The rows below fall into families. The same turns and mirrors carry the whole set onto itself and the rows of a family onto each other. For each named row, which other rows are in its family? Write them in the order they are listed.
These 40 rows form 10 families of 4 rows each.
liva: [-30  -5  28 -11  42  24 -13 -17   2  -7   3  -3 -19  23  13  -4  56 -37
  -7 -47]
bav: [-21 -13   8  -7  40  11 -12 -26   9 -10 -12 -11   2  31  14   5  47 -40
  11 -38]
birir: [ -7  43 -25   4   3 -33 -40  22  -8  27   8  43  12 -47  11   4   7  23
 -47  43]
fedef: [ -2  18 -25  -9  24  13 -28  -1  17 -11  50  -8 -52   7  51  40   0   2
  -9   8]
Tuvi: [  8  16 -14  -6  16  17 -52  15  18 -17  48 -18 -49  10  25  38  -1  16
 -10   8]
bafot: [ -1   4   1  -6  41  10  -5 -21   8   2  19  10 -11  15  18  -5  67 -36
 -10 -55]
Ruz: [ -7  -9  18 -14  36  24 -26  -3  17 -13  -1 -11  -2  17  16  -1  58 -45
   2 -41]
zozav: [-32  51  -2   2   0 -33 -27  16 -11  49  15  34  28 -48  -6   6  -2  27
 -49  28]
reg: [-44 -13  34 -33  -1  -5   7  32  -2  -1   3  25  54   1 -40   4  18  14
   2 -23]
piv: [ -7  40 -30  -1  21  11 -22   4   7 -13  48  -6 -40  16  44  42  -4   4
   8  22]
govor: [-33  35  -2  18  -4 -34 -41  18  -8  36   1  37   3 -40   6  -1 -13  13
 -57  42]
Domi: [-15  18 -24 -10   7  17 -35  14  27  12  54 -13 -49   5  27  37  -6  22
   9  24]
mipi: [-33   8  15 -22  45  -2  -3 -20   8 -11  18   6  -4  22   0  -2  58 -33
  14 -52]
buf: [-32  41 -16  -1  -7 -42 -26   2   1  41  19  44  -7 -58   4  -6  19  16
 -52  21]
Fef: [-26  18  12 -24  43   3 -12 -30  18 -11  -3   7 -10  21  26  13  64 -29
  16 -38]
merom: [-29 -18  22 -30 -15  -4   1  30 -16  -9 -10  -8  55  15 -32   0   7  24
  -2  -3]
Rul: [-35  38   5   1  -2 -49 -36  25  -6  37  31  22   4 -44   2  -2 -18  14
 -54  31]
rav: [-34  -6  37 -37 -11  -7  -1  19  -7  11  -8  24  61   4 -33  19  26  34
  -7  -1]
sizo: [-24  46  -5  26   5 -56 -30   7   2  32   7  37  21 -51   0  -5   4  22
 -43  18]
koduv: [-13  -1   2 -13  37   9 -12 -29  13 -26   6  -1 -12  21  26  13  53 -39
   1 -46]
nutu: [-66  -1  31 -14 -14 -10 -17  29 -19  16 -14   3  57  13 -30   1   9  -3
  -9 -19]
Fuvak: [-36 -22  33 -20  -6  -1  -8  18 -23  10 -24   6  61  -1 -34   2  29  10
 -18 -13]
riran: [-42   1  33 -19  -9 -11 -11  25 -15  20 -11  10  72  -1 -38  10  13  20
 -10  -6]
fotel: [-21  30 -11   7 -12 -32 -46   7 -20   8  -9  38  11 -46   9   0   5  18
 -62  40]
pak: [-51 -28  36 -32 -13  -1  22  22 -12  11   9  27  43  -2 -20   3   9  24
 -19 -15]
malab: [  5  29 -34  -1  25  -4 -49   9   4   2  45 -11 -39  10  41  33   4  16
  -2  37]
zozek: [-49 -25  45  -8  -2  -7   9  21  -6  19 -11  18  54  10 -29  -3   7  14
 -11  -9]
Vigad: [-35  37  -3  22  10 -34 -26   3   0  49  15  23  18 -41  16  -3  -6  45
 -46  35]
Gebe: [ -5  17 -17 -16  23  22 -51   4  21  -4  35  -5 -56   0  47  25  -3  15
 -35  15]
num: [-18 -15   0   5  23  27   0 -27   7 -20  17   8   1  26  10   4  54 -37
  -9 -47]
Let: [ -2  14 -17  23  21  22 -41   0   4  -1  47 -11 -54   4  40  30   4  11
 -17  29]
fev: [-19  27 -25   4  28   6 -31  -3  19   9  49  -6 -59  -5  40  32 -16   2
 -13  19]
rami: [-31  36  -8   6  -2 -21 -25  17 -13  38  28  32  -1 -58  -3   9  -9  31
 -58  32]
gakur: [-14  20  -3  -7  43   5  -9 -29   6 -10 -12  -2   3  13   5 -21  58 -41
   1 -42]
Lod: [-22  61 -13  -6  -6 -30 -21  13 -21  26  15  47  19 -41  -5   8   3  17
 -55  33]
pobeb: [-41 -11  31 -28 -13 -20  -5  50  -8  24  -4   5  54  13 -22   7  -2  18
  -1 -14]
sovu: [-45  17  17 -19  48  21  -8 -22  11  17  14   4 -17  22  12  -7  44 -39
   7 -48]
Duve: [-32 -25  38  -8  -6 -31  -5  16 -10  18  -7   2  69   7 -24  -4  24   7
 -10  -5]
pode: [ -3  24 -26  23  24  20 -52 -10  10   0  32 -19 -31  16  33  31  -1  13
   6  36]
Nolel: [  5  21 -18  15  27  22 -28   9  26   1  64  -5 -47 -15  38  24   0   2
 -14  14]

Same family as pobeb: Tuvi, bafot, sizo
Same family as koduv: fedef, zozav, riran
Same family as piv: Fef, rav, Lod
Same family as sovu: fotel, pak, pode
Same family as Fuvak: bav, fev, rami
Same family as merom: Domi, buf, gakur

The rows below fall into families. The same turns and mirrors carry the whole set onto itself and the rows of a family onto each other. For each named row, which other rows are in its family? Write them in the order they are listed.
These 40 rows form 5 families of 8 rows each.
liv: [-18  19  -9 -16  18  20   4  56   2  22  34 -31 -18]
bozu: [  1  16  29 -13  18  -5  17   9  33  44  48 -22 -21]
somul: [-21   0 -36   5 -24  26  -8 -31 -29 -19 -36  14   8]
kivup: [-19  -1 -68  32  21  25  -8 -17  -5   4 -11   9 -16]
Tos: [-24  -2 -72  33  18  16  -3 -14  -4   5  -6  12  -3]
nug: [-37  -5 -41   9  39   7  -8  26  14  -8  16 -21   5]
Zof: [-33  -3 -42  16  32  -4  -9  27  10 -12  26  -9  11]
bub: [-33  -6 -37  13  47 -13  -8  17  13   0  21 -13   1]
vebo: [  4  -5  11  10 -37 -17  16 -67 -12  14 -19  10 -10]
tevo: [-19 -16 -70  23   1  17  -3 -16 -20  17 -11  19  -7]
zulel: [-34 -15 -48  23  33 -14 -13  16   3  -3   9 -15   0]
Doko: [  6  17  20   0  10  -3  25  10  36  37  55 -23 -29]
reko: [  5  14  55 -33 -31   2  18  -5  10  15  25 -24  -5]
kiti: [-17   0 -72  37   9  13 -12 -11 -13  11   1  12 -16]
bomov: [  6  18  52 -18 -19 -15  23   9   9  18  25 -36 -14]
dasi: [-11  14  11  -2  14  -9  24  23  24  49  52 -14 -29]
kadu: [ 16  31  32  -7 -46  13  16 -40 -16  33  -4   8 -30]
Puz: [ 23  16  30 -18 -54  14  35 -23 -15  37   6   0 -20]
pide: [-28  -8 -41   6  44   7 -11  20  14  -9  19 -12   8]
vuk: [-17  16 -19  -9  24  29   5  44  18  31  38 -29 -22]
tinor: [ 26  23  28  -7 -48   7  17 -44 -17  38  -1   8 -21]
mis: [-18  -5 -38   5 -33  17 -20 -25 -38 -13 -27  11   6]
Mot: [-18   7 -29  -4  19  18   3  58   1  19  34 -24 -10]
Vala: [  4   7   4  11 -33 -14   3 -63 -22   0 -24  16   5]
Vofi: [ -2 -12 -30   6 -34  10  -4 -31 -39 -16 -36  -3   8]
Kipob: [ 20  24  21 -15 -52  19  26 -36 -26  30 -11   2 -24]
ropu: [ 15   8   4  13 -27  -9   9 -65 -16  -7 -21  18   3]
pul: [-28  14 -14 -13  25  28  -3  45  12  28  36 -22 -25]
gok: [-19  -3 -75  24  17  23  -4  -7 -14  16  -6  12 -13]
faruv: [ 19  14  24 -12 -54  17  16 -44 -12  35   0  -1 -34]
fol: [ 17  -6  -1  12 -32 -13  -2 -67 -15   1 -14  12   4]
legi: [  8  24  59 -34 -22  -2  13  -3   1  17  25 -13  -6]
lipo: [ 10  22  57 -31 -28  -1   9  -2  -1  26  20 -25 -12]
kor: [-30  20 -18  -5  10  24   8  50  14  23  40 -25 -25]
bazi: [  5  -3  -6  15 -24 -11  12 -70 -16  10 -24  18  -3]
gusuk: [-18  -7 -38   6 -16  12 -12 -25 -34 -22 -39  -2  11]
Nake: [  5  20  57 -27 -21 -18  19 -11   2  14  17 -25  -8]
vozi: [ 10  25  26  -6  23  -3  12  11  27  41  51 -20 -28]
sofir: [  5  23  20  -9  11  -5  29   9  23  54  48 -11 -32]
Pusav: [-14   5 -43  16 -24  23  -6 -28 -34 -12 -35  12   6]

Same family as pul: somul, kivup, kadu, pide, ropu, legi, vozi
Same family as bozu: Tos, nug, vuk, tinor, Vala, lipo, Pusav
Same family as Kipob: liv, bub, gok, bazi, gusuk, Nake, sofir
Same family as Zof: Doko, reko, kiti, mis, faruv, fol, kor

The rows below fall into families. The same turns and mirrors carry the whole set onto itself and the rows of a family onto each other. For each named row, which other rows are in its family? Write them in the order they are listed.
These 28 rows form 7 families of 4 rows each.
rimas: [ 35  -4  27   7  13  24 -11 -50 -15 -14  22]
zifub: [  4  42 -11 -35 -23 -33 -29  31  -6   8 -22]
taf: [ 33 -18  18  10  12  21 -16 -48  -8   7  34]
tek: [  3  25 -10 -40 -38 -37 -42  32 -13  22   2]
Figov: [  5  45 -18 -40 -30 -34 -37  24 -16   1 -13]
Gopim: [-30  41 -12 -36 -25 -34 -35  23  -6  25  -8]
Rigu: [ -1 -24  14  10   2  20 -19 -66 -13   6  31]
tilid: [  7  -8  20  15  10  24 -40 -60  -1   0  36]
rizi: [ -7  41 -10 -45 -24 -36 -23  21  -8  18 -25]
rez: [  1  -7  30  10  15  26 -13 -58 -11   4  36]
Bodi: [-30  32 -15 -29 -20 -47 -36  18   0  27 -10]
regim: [ 22 -25  41   0   6  26  -5 -41 -10   7  15]
Biso: [-23  39 -14 -47 -17 -47 -38  18 -11   8  -5]
bom: [-20  27 -19 -43 -19 -42 -40  25  -5  17  -9]
Dagu: [  4  -3  30  16  19  22 -35 -58   3   1  31]
Noge: [ -4 -10  29  10  17  13 -10 -66 -10   1  25]
kel: [  3 -15  21  11   8  29 -17 -57 -12   8  39]
pemur: [ -2  46  13 -42 -20 -47 -30  27 -14  13  -1]
pir: [-29  40 -13 -36 -28 -26 -50  11   2  16 -24]
kuzu: [ 23 -13  34  -9  -7  23 -13 -57 -29  -9  33]
fanos: [-30  46 -14 -39 -29 -36 -37  17 -13  19  -2]
Bofit: [ -4  41 -20 -49 -36 -34 -30  15 -18  12 -14]
gudu: [-31  49 -10 -40 -28 -30 -49   6  -4   8 -18]
Liko: [ 31  -3  28   7  18  15 -12 -54 -14  -2  38]
per: [ 36 -16  17  11   6  29 -16 -46 -12  -7  22]
lago: [ 10 -25  17   0  13  21 -20 -61 -16  -6  35]
gakik: [-29  44 -17 -35 -26 -50 -41   6 -13  14   3]
pago: [  8 -22  27   3  24  19 -12 -56  -9  -3  27]

Same family as tilid: Dagu, pir, gudu
Same family as gakik: Rigu, Bodi, Noge
Same family as pemur: tek, regim, kuzu
Same family as zifub: rimas, Figov, per

